In the rows, zero is written as 128.
Each named turn below is shown by a few rows before and after it. Which turns, in which order, take the first row of each later pair to the second? The first pair is answered.
turn z173:
[116 154 156  85 111 128 133 169 123 115 140 131 133 156 130 152 103 128
 109 120 121 137 123 144 145 130 125 118 117 149 101  87 107 121 135 123
 150 144 132 102  95 147 104 118 101  99] => [123 152 145 100 141 142 124 137 135 142 133 124 119 165 146 139 121 128
 140 115 117 165 134 118 129 126 161 111 139 149 135 141 109 132 139  83
 162 159 133 103 118 165  93 106 100  92]
[165 178 167 117 125 149 143 106 115 126 116 135 139 140 141  77 132 115
 111 171 105 178  98  99 123  82 112 120 144 119 118 113 119 136 102 143
 137 167 103 162 156 134 224 126 106 101] => [173 170 163 127 143 147 134  91 112 130 110 124 136 122 132  85 125 114
 124 155 109 181 124 102 119  74 127 121 150 110 119 131 121 135 101 142
 132 175 102 171 164 124 222 136 110 105]
[125 125 123 136 134 131 126 131 139 138 134 138 142 127 142  98 118 140
 139 136 140 121 107 121 106 135 144 125 134 130 157 143 127 118 123 121
 149 136 121 104 129 142 109 107 139 118] => [140 112 124 145 146 121 120 124 128 135 129 132 143 103 124 114 106 133
 138 121 145 117 134 138 107 122 151 128 137 117 148 153 124 118 124 136
 136 139 123 119 130 119 111 126 147 128]
turn z169:
[ 98 181 162 113 106 131 117 143 139  65 166 137 127 149 108 123 102  93
 156 144  95 142 166 132 162 110  99 132 175 116  90 105 131 161 142 175
 126 132 142 180 136 104 152 198 140 144] => [114 160 118 131 160 145 103  82 170 135 173 146 131 159 133 116 116 106
 177 121 133 151 175 123 145 133 187 140 199 121 155 179 123 174 133 111
 145 135 145 144 165 107  86 152 149 158]
[132 123 129 121 124 116 142 117 133 103 141 139 138  87 127 151  89 116
 126  98 133 113  89 159 131 144 141 150 101 143 164 106 123 132 119 113
 150 144 105  69 108  91  98 109 137  84] => [138 137 147 119 119 110 142 129 121  75 131 126 122  75 110 153  87  98
 142 100 111 132 106 156 128 123 119 138 106 136 138  97 127 131 133 130
 138 166 101 103 109  90 135 142 139  66]
[114 141 152 109 116  94 146 134 113  95 143 118 116 115 118 135  94 119
 127 123 121 130 160 151 155 129 117 153 133 105 119  94 153 138 137 150
 164 166 130 151 137 107 110 156 131 100] => [120 130 131 118 146 104 136 104 126 129 143 119 117 119 130 131 101 127
 139 109 137 132 167 141 144 139 163 160 145 110 151 132 149 146 135 118
 170 170 132 137 152 108  77 133 135 107]
[109 146 183  91 118 121 154 176 151 127 107 131  97 141 144 123 153 164
 147 110 112 178 156  92 158 114 131 110 134 128 163 106 112 132 168 134
 137 163 144 143 104 145 131 123 134  85] => [103 132 164  96 130 130 149 156 166 160 117 142 111 150 158 120 154 175
 139 104 137 160 142  94 156 137 165 121 135 138 187 122 103 132 153 115
 150 144 146 115 108 146  95  96 131 105]
turn z296:
[106 162 136  84 128 117 143 184 168 134 183 182 158 178 169 131 113 147
  94 131 167 103  56 137 159 186 124 129 120 209 154  70 111 116 135 118
 167 153 106  62 111 138  83  76 120 105] => [ 95 143 109 128 123 161 127 111 172 156 159 169 145 194 180  91 154 151
 103 145 144 115  46  90 132 191 137 126 115 177 178 116 126 140  97  73
 160  94 113  79 130 166  88  45 105 136]
[140  99  94 153 126 176 114 103 143 141 118  97 126 147 120  73  83 119
 102 139 121  97 138  94 105 135  94 156 149 132 115 141 182 148 123 115
 122  81 120 110 139 186 188  89 102 159] => [145  93 105 155 126 162 112 112 131 125 114  90 125 123  98  90  62 110
  98 134 122  91 159 114 109 119  83 158 143 121  90 128 182 139 129 145
 109  86 119 126 132 168 202 118 105 164]
[114 145 126 108 146 134 139 115 141 115 133 142 112 190 137 103 159 122
 186 139 121 158 100  92 121 153 139 115 121 148 163 121 127 138 132 146
 131  95 145 133 113 202 119  79 131 125] => [118 128 120 130 143 139 132  89 124 107 114 127 106 175 121  99 162 114
 184 137 110 159 119  88 113 139 130 112 112 121 146 132 138 141 118 155
 109  68 147 160 115 193 135  90 129 149]
[112 125 130 116 110 158 156 146 114  79 150  90 144 188 135 124 118 113
  83 146 105 123  87 121 143 170  67 117  73 110 142  90 116  84 121 157
 104 142 130 136 139 132 114 182 122 144] => [111 131 128 113 115 159 159 147 123  86 155  92 143 196 143 122 120 114
  78 148 107 129  81 119 143 174  74 116  78 117 150  92 115  86 120 151
 111 145 129 128 141 138 108 173 124 140]
turn z307:
[153 120 137 165 144 145 154  88 139 117 111 106 147 167 134 104 139 135
 128 115 133 111 118 127 141 122 164 139 122 145 165 161 108 142 113 125
 129 114 151 105 121 141 113 118 145 131] => [156 126 146 169 140 151 151  83 134 103  99  99 134 168 129  96 150 127
 139 123 112 124 119 113 138 110 149 132 124 136 158 163 113 146 114 123
 123 116 148 126 123 150 136 128 139 123]
[168 130 117 109 159  77 168 139 118 122 175 102 135 106 119  95 122 137
 186 151 156 127 137 150 127 121 167 111 169 156 146 148 108 124 142 139
 130 216 151 140 143 114 113 172 166 109] => [167 133 125 109 154  81 168 137 113 114 168  99 125 106 117  86 126 135
 191 154 142 139 140 139 126 114 153 106 168 150 141 150 112 128 145 140
 127 217 149 154 145 123 133 182 162 104]
[126 113 119 142 125 123 114 118 132 138 118 135 148 115 128 138 123 150
 107 121 147  97 119 147 137 138 135 139 123 123 121 135 119 131 106 140
 129 100 126 116 124 109 110 122 122 159] => [129 119 116 138 137 129 115 105 139 153 120 137 142 124 142 129 135 155
 122 118 147 112 117 133 132 142 148 137 140 134 140 155 117 137 114 118
 139 112 127 111 134 123 101 111 122 149]
Pairs:
Each pair is 2 to 3 turns apart.
[145 136 130 163 148 152 165  87 141 169 129 114 140 137 140 118 123 127
 142  97 133 137 122 144 132  97 161 146 143 127 176 161 131 105 112 142
 139 143 165 140 158 104 110 137 117 146] => [136 137 147 160 118 135 173 121 126 140 133 118 152 128 121 136 102 122
 106 105 133 106 108 171 146 101 118 148 118 123 139 107 135  89 108 186
 123 127 167 143 132  86 121 151 119 155] : z296 then z173
[128 123 123 132 131 131 127 106 124 114 103 114 121 116 122 119 137 111
 135 129 102 147 144 119 126 112 113 120 129 121 125 132 132 124 123 132
 126 117 133 162 130 124 158 149 123 131] => [121 132 134 113 117 120 134 140 125 102 118 126 130 125 124 126 123 114
 125 131 109 132 127 133 137 118 100 119 121 135 112 105 129 116 128 149
 131 126 132 147 119 122 154 150 127 120] : z173 then z296
[ 76 116 108 142 134 171 111  94 166 121 136  67 151 142 157  98 127 132
 109 165 125 148  86  71 141 119  83  84 137  93 133 138 157 128  85 132
  93  64 161 187 139 176 164 124  65 164] => [ 93  91  90 122 162 140 110 116 183 157 170  91 196 117 155 150  75 151
  78 128 200  94  94 140 164 149 137 112 130 118 150 128 134 113  86 152
 104  76 162 124 126 123  83 114  88 184] : z296 then z307 then z307
[113 135 139 104 109 129 133 148 139 130 150 145 127 147 132 111 122 130
 113 136 132 106 111 115 120 138 121 133 122 165 124  89 121 127 135 133
 151 141 120 107 101 127 120 116 138 116] => [110 122 124 136 105 156 124 106 136 143 129 132 118 149 129  87 147 126
 117 146 118 116 118  90 107 135 128 130 118 135 131 117 132 138 114 115
 138 105 127 124 114 136 129 105 128 142] : z296 then z296
[149 152 145 146 116  85 153 126  94 108 146 123 106 136  94 142 122 136
 132 145  97 116 103 140 155  92 105 168  90 108 121 102 153 121 152 143
 127  81 127 156 111 122 156 172 133 171] => [139 157 127 132 124  96 158 119 127 144 168 144 117 174 133 126 134 157
 127 150 117 110  64 128 156 127 142 170  99 139 167 110 146 126 149 101
 158  80 131 107 111 147 110 122 128 161] : z307 then z173
[118 109 108 191 133 158 102  92 150 153 111 168 107 143  94 113 127 141
 168  96 131 124 140 117  85 116 154 110 102  93 163 159 141 122 115 116
  99 137 114 163 155 119 162 163 120 138] => [125 101 114 181 130 135 106 116 140 147 118 173 120 118  74 147  98 139
 155  82 151  97 154 155  98 113 149 119  95  98 145 133 135 110 122 148
  92 148 112 157 142  92 154 186 131 143] : z296 then z307
[147 134 128 129 165 133 133  84 124 129 107 129 143 118 134  65 153 116
 171 105 121 151 163 131 105 104 132 112 137 137 137 190 123 151 124  94
 117 156 116 137 158 182 155 130 130  95] => [132 154 163 103 113 112 150 151 111  78 123 138 158 116 118  87 129 114
 131 127 110 124 136 159 130 106  69 112 106 147  83 105 123 131 127 155
 110 154 114 129 119 171 180 151 123  86] : z307 then z173 then z296
[137 132 140 142 158 117 129 142 144 160 140 142 132 115 114 151 115 119
 107 120 174  68 149 120 146 145 107 133  94 135 115 125 130 107 110 155
 173  96 120 116 102 127  87 128 156 119] => [128 164 147 136 157 134 135 139 155 157 138 137 106 154 137 119 156 117
 138 135 140 107 128  73 137 140  99 117 112 147 135 140 134 123 123 115
 191 122 116 128 117 171 110 109 145  86] : z307 then z169 then z173
[148 116 143 144 145 119 116 117 101 116 101  93 112  85  92 139 133 112
 167 103 126 159 202 123 131  72 122 131 159  92  99 164 117 121 135 148
 113 163 121 193 143 110 170 169 141 128] => [144  78 110 151 157 121 114 103 122 165 127 117 151  86 104 159 109 138
 125  90 190 106 184 163 133 114 177 158 144 106 133 172 101 113 107 141
 123 123 128 125 135  82  90 132 151 169] : z307 then z169
[132 131 143 135  80 139 139 150  75  99 138 114 111 130 122 120 145  97
 128 140  99 121 157 138 163 110 131  94 143 152 140 111 135 138 132 127
 105 136 125 177 147 103 196 125 123 109] => [141 100 124 146 106 131 125 130  76 129 144 116 129 101 111 146 122 106
 118 117 139  99 180 170 163 121 171 113 141 146 154 127 127 131 122 133
 103 122 127 155 149  68 155 123 134 139] : z169 then z173
[114  97  96 159 110 151 114  96 132 148 121 135 143 139 132 121 140 140
 104 138 134  98 110 129 114 161 126 134 103 107 138 123 128 131  93 116
 128  61 136 107 124 128 108 102 127 174] => [131 107 124 164 120 133 111 105 103 109  95 111 118 101 100 138 133 112
 132 128 100 127 162 136 113 118  99 120 111  85  99 127 133 126 115 144
 101 100 130 165 127 113 166 162 128 157] : z296 then z169
[142 150 141 107 131 106 118 145 116 119 102 130 103 102 136 135 127 126
 181  96 119 149 163 147 120 103  86 129 147 101 117 141 144 140 173 161
 119 167 130 174 132 121 149 172 140 122] => [136 163 148  78 117 100 130 176 132 117 126 146 115 126 150 133 123 139
 173 102 124 143 130 147 131 123  85 131 143 132 129 119 136 137 184 157
 138 182 124 145 123 136 136 156 141 100] : z296 then z173
[119 130 148 129 108 117 134 139 112 130 125 149 138 129 122 134 124 129
 137 137 121 105 104 131 132 143  99 126 112 149 139 119 130 120 148 157
 139 136 119 130 110 154 130 127 120 151] => [123 129 140 125 117 118 133 132 121 145 129 149 135 137 133 128 130 137
 144 135 126 108 101 125 129 149 116 127 121 156 155 134 131 122 151 141
 148 145 118 119 114 160 117 115 121 150] : z307 then z307
[120 111 115 153 140 134 104  81 145 131  68 106 132  92 114 136 100 132
 160 123 159 150 145 102  89 176 161 122 138 138 146 165 135 143 127 138
 136 127 151 141 173 117 110 126 135 127] => [ 97 106 113 157 100 142 111  89 144 118  72 110 142 112 116 125 106 135
 127 148 153 127 107  99  96 188 131 122 111 133 134 128 142 143 102 153
 130  75 156 130 154 121 113 110 125 144] : z169 then z173 then z296
[143 132 121 121 151  96 109 122 110 127 146 147 115  93 117 136  94 116
 127 134 104 123 148 170 148 132 118 135 123 111  84 127 135 116 128 147
 126 124 135 134 117 105 138 176 146 149] => [152 129 109 118 173  96 104 111 125 155 155 154 120  99 131 136  96 121
 135 124 120 126 148 171 146 143 154 138 135 126 110 147 131 117 134 122
 139 140 134 116 127 106 112 161 152 145] : z169 then z296
[113  98 124 110  88 124 123 175  94 113 140 152 169 172  97  68 134 195
 109 194  91 103 100 136 126 100 105 179 107 139 120  68 154 146 116 159
 114  51 143 130 100 141 131 112 147 154] => [137  83 125 140 132 117 104 136  69 108 105 125 147 120  64  78 130 175
 143 167  82 130 177 140 110  57 121 176 123 100 105 117 158 149 125 165
  88  77 141 186 125 116 159 159 156 164] : z173 then z296 then z296
[105 134 118 147 130 150 135  86 113 132 113 131  86 155 136 108 144 148
 144 162  92 143 121  56 120 132 127 107 127 128 115 121 119 130  91 132
 113  70 141 159 162 163 150  84 134 124] => [112 102 107 158 135 141 126  81 104 143 118 135 109 122 114 137 113 154
 114 148 129 102 136  97 125 141 143 123 110 119 105 115 113 120  75 159
  95  41 147 144 152 123 120  92 145 162] : z173 then z169 then z173
[130 155 130 109  98 100 156 147 191 137 192 106 101 134 150 110 117 129
 109 147 158 136 140 117 127 130 153 113 208 183 144 126 118 138 206 124
 175 205 133 103 121 136 115 119 139 119] => [113 145 115 130  81 128 151 116 193 149 186 106  98 155 164  80 143 137
 100 168 149 131 111  87 118 148 149 114 193 172 156 135 123 148 176 101
 174 153 139  98 127 159 108  84 128 140] : z169 then z296
[136 150 129 129 140 109 138 128 169 134 124 123 102 124 133 161 126 124
 132 122 130 126 144 104 142 127 172 100 138 173 153 128  89 129 137 132
 145 145 125 100 157 159 107 128 131  89] => [130 134 123 161 139 129 125  90 159 134 104 107  92 116 124 145 147 122
 133 129 113 130 155  86 128 118 169  98 131 139 148 152 100 139 113 120
 128 108 130 124 166 164 117 123 125 110] : z296 then z296
[137 164 151  97 141 104 139 139 142 144 129 165 122 145 111 127 142 131
 143 113 128 161 130 137 122 139 158 135 151 163 184 140 126 118 145 117
 153 164 123 122 130 143 111 101 142  93] => [134 143 147 105 133  97 139 146 134 140 135 169 143 126  94 150 116 135
 109 109 158 126 132 173 129 147 159 148 129 159 169 117 122 108 129 147
 138 138 128 107 112 107  90 109 152 124] : z173 then z169
[112 108 126 125 106 122 134  94 105 123 115 152  95 132 132 102 139 146
 140 150 112 152 153  81  97 109  98 139 117 101 108 136 127 149 145  97
 112 155 121 161 150 146 164 109 137  90] => [128  74 110 133 123 108 124  87 102 143 123 160 123  96 112 137 107 150
 112 123 159 107 175 129 102 119 127 162 105  92 108 134 117 136 130 122
 101 133 124 137 142  96 122 115 153 131] : z296 then z169 then z173
[155 124  99 138 107 128 157 159 182 166 137 156 155 104 152 121 102 101
 138 127 165 117 148 159 144 175 159 167 170  84 184 144 112 107 129 167
 126 114 141 118 139  94 108 103 176 183] => [145 159 125 108  78 112 173 209 179 132 146 160 152 120 154 122  98  96
 133 145 146 124 129 159 159 169 113 156 164 105 161  98 108 100 148 187
 132 142 133 122 126 106 137 116 168 151] : z169 then z296
[122 108 130 114 136 108 119 124 116 131 123 128 133 110 106 163 117 131
 108 110 152 122 135 147 137 121 136 140 131 132 120 134 141 127 131 145
 145 121 133 113 110 105 113 137 143 141] => [108 132 132  99 116 117 133 141 128 125 135 139 132 148 129 143 132 136
 110 128 138 128  96 126 142 133 125 130 130 154 131 117 141 130 136 124
 167 123 130 102 106 136 113 115 137 115] : z169 then z173 then z307
[128 115 110 160  98 130 136 133 103 134 128 126 161 137 116 143  84 147
 116 118 142 140 157  88 112 137 155 141 131 141 131  99 131 151 107 151
 181  80 154 139 128  77  73 154  90 177] => [120 127 111 143  98 130 144 150 116 139 144 136 165 156 132 134  93 152
 117 126 139 146 136  77 117 148 155 137 133 162 145  89 129 151 115 137
 197  90 151 123 130  95  65 137  86 157] : z296 then z296 then z173
[132 167 107 126 141 101 113 137 125 114 171 128 163 137 119 137 132 151
  64 138 149  84 161 155 167 183 128 146 100  98 138 114 133 132 108  94
 153 123 129 111 122  96  55 113 161  93] => [140 176  98 141 165 115 107 101 128 127 153 113 135 149 132 113 163 142
 110 133 126 131 183 115 147 164 145 134 130  88 161 162 137 149 117  50
 157 145 128 142 148 121  69 109 155  77] : z173 then z173 then z307
[126 185  99  90  94  90 127 148 127 125 126 141 107 182 165 130 195 142
 119 115 126 109  56  55 153 124  45 100 134 176  70 118 124  92 116 146
 161  72 150 157 137 154 207 125 147 140] => [129 163  91  97  87  81 122 152 116 123 127 145 128 158 148 154 170 147
  90 110 147  75  64  89 160 130  46 111 117 165  54 102 126  83  99 175
 147  45 151 144 121 120 188 135 154 167] : z296 then z296 then z307
[125 152 141 104 135 135 131 159 124 113 127 127 118 124 147 135 123 126
 134 140 125 139 118 131 130 116 119 125 147 144 132 123 130 124 144 121
 146 149 126 119 130 137 128 152 129 101] => [118 147 131 100 125 137 134 161 128 120 132 136 129 130 150 134 123 135
 119 146 132 124 102 136 132 130 121 127 139 151 137 111 129 121 132 123
 152 133 126 100 124 136 113 138 130 111] : z169 then z169
[139 146 145 137 148 153 112  86 137 131 110 126 136 140 132 100 135 125
 142 135 134 170 150 115  79 117 144 121 139 100 137 146 130 169 120  97
 118 136 135 157 119 168 121 113 129 114] => [148 151 155 130 154 144 111  99 132 122 112 125 135 128 126 108 127 121
 146 127 130 172 163 124  83 107 139 119 142 100 127 145 131 167 132 109
 113 153 131 168 119 158 129 131 131 104] : z173 then z173 then z169
[124 124 114 124 116 110 133 139 129 132 135 135 134 136 125 137 117 134
 105 122 145 115 106 145 142 135 134 126 108 125 136 102 127 117 129 135
 127 120 125 109 121 122 112 119 126 132] => [127 131 126 121 115 104 136 145 122 116 129 130 125 128 120 143 117 127
 114 117 132 127 122 147 143 122 124 121 111 123 120  95 130 112 138 147
 119 137 126 128 118 119 126 138 128 120] : z296 then z169 then z307
[122 163 142 102 154 118 139 143 172  96 143 137 166 138 113 167 100 133
 150 112 163 142 130 170 146 126 115 127 118 154 129 151  60  67 159 152
 149 192 134 120 123  57  97  79 135 110] => [116 151 137 109 146 119 138 140 170  95 142 138 175 133 106 171  95 137
 139 110 172 130 124 176 146 131 112 131 110 149 121 141  58  66 152 160
 142 169 138 116 117  47  94  77 134 125] : z296 then z173 then z173
[133 129 128 135 100 124 134 129 123 100 112 139 134 136 106 132 129 142
 122 149 120 114 134 141 144 136  89 128 106 131  91 117 158 113 112 160
 111 105 121 142 122 119 148 143 116 150] => [149 153 132 115 141 114 135 133 137 116 116 138 116 142 121 129 136 138
 167 133 116 152 154 128 140 124 114 117 143 155 119 152 148 120 148 131
 132 172 114 148 146 140 146 150 123 106] : z296 then z296 then z169
[ 95 146 151 140 151 140 138 154  85 101 126 110 110 135 126 103 138 130
 118 106 157 147 153 132 144 155  96 132 123  62  90 100 163 147  74 151
 112  96 117 162 116 129 159 105 119 155] => [ 91 150 152 128 142 133 144 168  93 101 138 119 120 147 131 109 132 130
 104 109 164 135 138 140 151 169  93 132 120  72  93  82 156 144  79 152
 122  93 116 147 111 127 149  95 118 151] : z173 then z307 then z296
[148 131 138 135  89 126 135 122 102  91 116 118 114  99 115 134 134 112
 113 137  85 120 101 131 143 109 106 147 100 121 108 111 147 155 116 162
 111 110 128 163 146 144 152 140 101 112] => [150 153 148 105  90 111 149 156 121  96 141 135 123 115 130 144 125 120
 111 133 100 114  82 138 153 124 114 150 109 157 118  95 134 149 133 157
 136 142 121 134 141 152 133 130 106  84] : z296 then z296
[130 145 154 132 105 122 177 165  92 121  79 143 159 111  98 109 109 158
  70 144  86 104  33 186 150 158 121 140 118 121  85 102 114 101 105 168
 136 117 136 100  85 152 117 134 150 133] => [133 137 127 143 124 143 172 128 110 161  82 147 160 129 122  91 130 170
  78 144  99 110  23 162 139 176 162 144 130 125 127 142 113 111  93 124
 154 104 141  79 103 169  84  95 149 141] : z307 then z296
[ 92 129 120 124  85 147 121 129 122 114 138 106 168 127 133 132 134 128
  83 141 135 130  79 115 144 162  87 137 138 153 125  77  99 118  97 151
 127 123 118  83 132 144 131 153 120 140] => [ 90 129 110 131  94 154 118 119 131 132 137 110 168 137 145 121 143 131
  85 142 138 133  76 105 139 169 103 136 143 155 143  88  96 122  96 134
 136 120 121  74 138 155 119 138 119 142] : z296 then z307
[110 130 103 113 143 151 154 142 120 106 113 137  95 123 161 126 140 142
 102 124 117 104 112 145 118 154 128 117 141 178 154 109 174 134 141 119
 160 120 123 114 132 145 131 121 146 144] => [115 117 103 133 139 155 146 128 100  98  95 126  90 100 140 129 139 131
 101 125 110 100 136 150 114 136 114 114 135 155 131 111 180 134 130 136
 139 101 127 142 130 133 149 141 144 160] : z296 then z296 then z296
[134  99 135 195 114 130 111  59 141 155 140 106 166 119 143 136 112 167
 151 104 151  95 125 100 128 113 120 127 136 132 138 153 135 159  98 112
  72  95 124 116 121 109  95 112  95 119] => [147 105 157 181 112 105 116  95 126 126 142 104 168  95 123 164  87 155
 152  94 148  93 153 127 141  92  97 125 137 132 106 129 131 151 117 148
  62 130 118 138 114  84 118 155 105 107] : z307 then z296 then z296
[105 146 139 111  98 135 135 148 140 133 147 149 136 155 137 115 132 136
 123 142 126 131  88 122 142 155 115 137 123 151 139 102 127 126 136 123
 148 124 125 109 120 143 126 111 120 115] => [113 141 128 134 121 147 125 106 137 147 125 138 116 147 136  98 154 131
 151 136 111 156 114  96 122 140 134 130 137 132 155 145 130 141 134  94
 145 125 125 136 143 153 134 111 117 121] : z296 then z169 then z169
[114 150 133 101 103 152 133 132 117 134 131  93 110 131 139 106 138 121
 134 146  99 124 105 121 126 126 109 107 123 131 123 128 142 146 119 117
 127 131 128 152 109 135 156 123 120 135] => [134 128 125 118 133 145 122 111 111 145 125  89 114  98 124 128 122 118
 143 121 118 123 145 140 117 115 139 117 128 117 124 156 136 145 119 123
 118 140 131 161 118 105 141 144 131 150] : z169 then z173
[128 153 136 106 145 130 135 147 138 132 133 129 123 143 152 123 131 131
 153 131 130 155 124 118 132 123 136 131 149 136 132 134 112 124 138 115
 147 163 127 128 130 142 143 130 141  99] => [129 126 133 130 144 129 123 124 115 122 110 112 119 104 123 129 122 122
 141 123 131 143 155 132 125 105 124 134 133  99 104 141 121 119 120 142
 118 130 129 153 130 117 157 155 144 136] : z296 then z296 then z173
[ 94 131 142 147  76 144 145 131 117  97 106 121 116 147 122 117 156 117
  90 159 101 121  81 115 140 142  59 111 102 108  98  88 146 124 126 145
 113  95 139 152 109 150 174 109 121 138] => [133 114 140 166 132 124 128 108 101 100  85 104 103  87  93 145 137 101
 126 116 108 139 160 139 130 105  91 115 129  84  90 139 145 124 142 156
  93 139 136 193 129 114 182 159 138 144] : z169 then z173
[120 126 133 102 121 123 152 154 154 137 135 148 163 137 110 100 138 127
  78 142 114  97 123 133 143 133 138 127 120 138 129  73 150 118 108 144
 141  92 114 109 109 157 153 112 132 155] => [131 105 128 135 148 129 134 111 136 142 107 125 146 105  90 103 137 115
  93 126 108 110 168 132 128 108 152 128 127 103 125 112 157 124 101 144
 122  84 118 147 126 140 164 130 137 173] : z173 then z296 then z173
